[[136 142 153 137 126 126 113]
 [143 121 141 137 124 112 130]
 [120 134 135 126 154 132 131]] Out: 154, 112

[[110 107 143 145 119]
 [106 109 153 149 119]] Out: 153, 106

[129 124 151 107 130 117 120] Out: 151, 107

[130 106 117 142] Out: 142, 106

[[137 146 110 108]
 [157 103 122 145]] Out: 157, 103

[146 102 139 129 121 122] Out: 146, 102

[[121 129 118 134 129 143 141]
 [126 113 141 115 152 119 126]
 [108 131 109 128 136 110 117]] Out: 152, 108

[[141  99 124 116 140 139]
 [110 125 124 118 115 114]
 [138 121 129 138 138 120]] Out: 141, 99

[[122 136 128 116]
 [105 114 138 141]
 [116 148 110 132]] Out: 148, 105

[149 150 126 143  99 129 132] Out: 150, 99
---
[121 125 122 133 105] gives 122, 133

[128 150 118 143 105] gives 118, 150

[104 118 145 121 132] gives 145, 145

[[139 143 138 132 118]
 [132 126 137 121 135]
 [152 104 123 127 120]] gives 137, 152

[129 128 129 131 153] gives 129, 153

[156 144 152 145 158] gives 152, 158
---
Input:
array([[146, 125, 134, 152, 108],
       [137, 132, 109, 150, 103],
       [151, 117, 119, 126, 148]])
Output: 148

Input:
array([[117, 120, 116, 116, 125],
       [138, 123, 124, 128, 126],
       [109, 139, 104, 105, 113]])
Output: 113

Input:
array([[127, 135, 112, 149, 134],
       [135, 132, 131, 127, 109],
       [122, 117, 106, 144, 141]])
Output: 141

Input:
array([[146, 148, 134, 108, 148, 116, 106],
       [128, 133, 124, 142, 150, 107, 121],
       [141, 141, 133,  98, 138, 124, 115]])
Output: 115

Input:
array([[128, 127, 126, 118, 138, 129],
       [103, 129, 134, 105, 124, 133],
       [128, 114, 123, 127, 137, 134]])
Output: 134

Input:
array([[130, 124, 132, 130, 134, 129, 131],
       [135, 143, 143, 135, 140, 135, 135],
       [106, 140, 123, 107, 107, 105, 111]])
Output: 111
---
[[128 137 110 129]
 [138 115 133 104]
 [112 115 112 113]] Out: 113

[[136 152 113 132 136]
 [136 152 107 132 131]
 [136 152 107 132 136]] Out: 136

[[114 115 141 143]
 [139 145 107 104]
 [116 135 134 135]] Out: 135

[[111 124 130 122]
 [131 134 129 120]
 [138 149 115 103]] Out: 103

[[102 110 133 117 131 126]
 [119 144 131 131 138 124]
 [101 144 121 113 111 140]] Out: 140

[[148 109 108 138]
 [121 142 121 134]
 [148 110 145 151]] Out: 151
---
[[126 101 130 116 138]
 [125 104 129 110 140]] ⇒ 130

[123 135 126 136 153 136] ⇒ 126

[[145 130 146 109 151 117 143]
 [144 126 134 147 112 139 123]] ⇒ 146

[120 123 121 131 103] ⇒ 121

[[121 134 107 131 104 109 145]
 [143 122 133 135 136 115 135]
 [104 133 135 134 101 122 113]] ⇒ 107

[[111 118 103 154]
 [151 100 142 147]] ⇒ 103
---
[[135 102 146 128 106 151]
 [146 103 142 128 110 146]
 [119 139 113 135 128 146]] Out: 128

[[130 124 129 141 120 134 125]
 [136 120 125 124 115 137 131]
 [139 126 106 127 129 121 134]] Out: 120

[[116 125 121 110 107 131]
 [128 142 122 141 144 116]
 [137 135 136 120 118 150]] Out: 110

[[111 123 100 124 150 100 106]
 [149 156 147 135  98 152 148]
 [133 139 129 107 105  99 144]] Out: 150

[[156 126 117 134 121 127 117]
 [156 136 140 127 131 121 129]
 [156 118 132 146 145 134 132]] Out: 121

[[131 151 146 127]
 [130 120 146 118]
 [146 111 106 150]] Out: 151
---
[128 152 120 115 154 101] 128
[116 104 132 136 100 127] 116
[138 134 105 127 148] 138
[151 121 110 139 111 113] 151
[154 112 123 130 137 126] 154
[128 130 119 157] 128
[151 140 114 129] 151
---
[122 125 109 144 150 143] Out: 144
[150 132 107 121 105 125 109] Out: 105
[156 148 138 128 133 130] Out: 128
[130 150 137 110 105 117] Out: 110
[101 117 154 113] Out: 117
[139 109 141 153 130 123] Out: 153
[112 133 103 141] Out: 133
[116 143 125 129 102 154] Out: 129
---
[108 134 113 101 128 112]: 134, 128

[106 157 147 132 105]: 157, 147

[[154 124 123 119 131 148 120]
 [116 111 132 135 135 118 118]]: 154, 148

[139 125 118 153 133]: 153, 139

[[110 107 138 135]
 [124 125 114 112]
 [129 116  98 110]]: 138, 135

[121 103 132 137 123 113]: 137, 132
---
[[122, 120, 156, 134, 133, 154, 139], [120, 137, 132, 142, 118, 135, 137]] out 120
[[112, 134, 136, 117, 114, 129, 129], [128, 144, 119, 137, 134, 132, 151], [121, 139, 125, 121, 117, 139, 123]] out 134
[117, 134, 150, 127, 99] out 134
[144, 141, 103, 131, 101, 133] out 141
[100, 136, 114, 115] out 136
[[126, 129, 123, 137, 115, 141, 130], [125, 139, 118, 140, 106, 120, 130]] out 129
[134, 120, 106, 119, 117] out 120
---
((114, 122, 126, 140, 124, 105), (119, 127, 122, 136, 135, 115)) Answer: 127
((124, 152, 135, 129, 130), (134, 131, 117, 109, 119)) Answer: 131
((111, 121, 130, 124, 127, 136, 136), (102, 105, 116, 131, 153, 133, 153)) Answer: 105
((121, 115, 118, 98, 154, 139, 133), (131, 153, 128, 148, 127, 132, 129)) Answer: 153
((126, 103, 132, 150, 119), (119, 138, 133, 121, 134)) Answer: 138
((117, 118, 138, 128, 141, 121, 135), (133, 125, 119, 123, 151, 137, 136)) Answer: 125
---
[[102 111 111 116 103 128]
 [135 115 130 105 101 111]
 [134 105 101 111 111 116]] yields 111

[113 105 116 108 130 110] yields 130

[155 131 149 112 121] yields 112

[127 145 150 142 129 122 104] yields 122

[[116 129  98 118 127]
 [138 133 154 133 121]] yields 133

[[124 146 113 138]
 [121 143 133 155]] yields 133

[138 138 130 106 141 128 134] yields 128

[[136 139 102 132 132 114 122]
 [149 116 120 121 131 117 130]
 [112 121 125 132 127 141 134]] yields 141

[118 127 151 121 120 147 132] yields 147
---
119  107  131  124  116  127  154
131  151  131  122  136  127  129
ans = 124

133  148  113  148  106 ans = 148

102  153  120  118  139 ans = 118

126  125  143  151  116  121  142 ans = 151

136  128  106  118  109 ans = 118

143  153  149  118  110 ans = 118

101  118  131  128 ans = 128

127  120  113  131  151
151  125  103  125  144
106  131  129  134  126
ans = 131

122  129  157  134  113  141 ans = 134

138  109  129  151 ans = 151
---
[158 142 128 130 116 114] → 130
[131 129 153 142] → 129
[151 121 121 157 147 128] → 157
[129  99 127 143 128] → 127
[111 118 141 129 127 122 100] → 127
[104 148 154 109  99 141] → 109
[103 141 133 140] → 141
[117 103 126 111 148 118] → 111
---
[[134 136 116 102 134 116]
 [118 129 147 144 122 151]] Out: 134

[105 102 120 124 135] Out: 135

[113 152 133 133 132 131] Out: 132

[[132 143 138 138 134 138]
 [139 113 130 118 116 120]
 [131 113 143 107 155 121]] Out: 134

[123 131  98 136 105 118] Out: 105

[151 125 126 130 120 124 151] Out: 120

[132 145 126 156 131 133] Out: 131

[[142 114 135 125 109 126 152]
 [104 112 118 135 110 140 132]
 [132 116 146 113 113 138 153]] Out: 109
---
[[107 115 101 144]
 [145 154 149 100]
 [ 98 103  98 141]] result: 100

[135 121 155 105 131] result: 135

[[148 144 109 139 116 127 109]
 [150 130 102 154 113 144 132]
 [111 130 149  99 141 107 119]] result: 149

[127 130 152 124 129 127] result: 130

[147 135 104 112 125] result: 147

[[117 115 147 120 124 154]
 [117 132 140 135 147 141]
 [133 107 122  99 129 122]] result: 107
---
array([142, 123, 152, 130, 124, 129]) Out: 142
array([100, 108, 130, 152, 109]) Out: 100
array([109, 127, 134, 125, 105]) Out: 109
array([120, 130, 106, 134, 152]) Out: 120
array([126, 129, 128, 122, 135, 104]) Out: 126
array([140, 127, 121, 123, 142, 102]) Out: 140
array([144, 143,  98, 130]) Out: 144
array([118, 153, 109, 140, 111]) Out: 118
array([105, 142, 126, 109, 130, 141, 133]) Out: 105
array([126, 149, 132, 116, 157]) Out: 126
---
[[112 134 125 140 144 136]
 [132 132 108 155 128 137]
 [133 131 110 152 125 132]] 152

[[119 124 113 140 128 126]
 [132 123 150  98 125 116]
 [154 131 140 130 132 143]] 130

[[137 134 116 136 117 134 138]
 [136 139 100 134 121 139 144]
 [141 140 111 138 117 131 139]] 117

[[152 128 144 137 121 151 148]
 [139 128 152 149 131 143 139]
 [145 128 145 137 138 157 137]] 138

[[140 130 134 119]
 [151 127 127 137]
 [117 125 126 141]] 125

[[112 114 131 113 147]
 [121 122 138 109 117]
 [112 116 138 105 132]] 138
---
[129 141 114 155] 155, 114

[[108 100 139 109 145 147]
 [128 126 102 138 128 125]
 [137 126 128 128 122 148]] 148, 100

[[107 140 106 121 122 102 125]
 [153 121 133 112 118 134 113]] 153, 102

[[115 143 126 147 120 134]
 [114 142 126 149 123 133]] 149, 114

[147 111 120 104 150 147  99] 150, 99

[[134 104 126 123 142  99 117]
 [126 151 131 134 126 146 131]] 151, 99

[128 104 155 144 147 107] 155, 104

[129 144 126 104] 144, 104

[[135 116 120 137 119]
 [106 141 135 128 121]
 [147 129 129 135 133]] 147, 106

[135 132 101 154 130 125 108] 154, 101
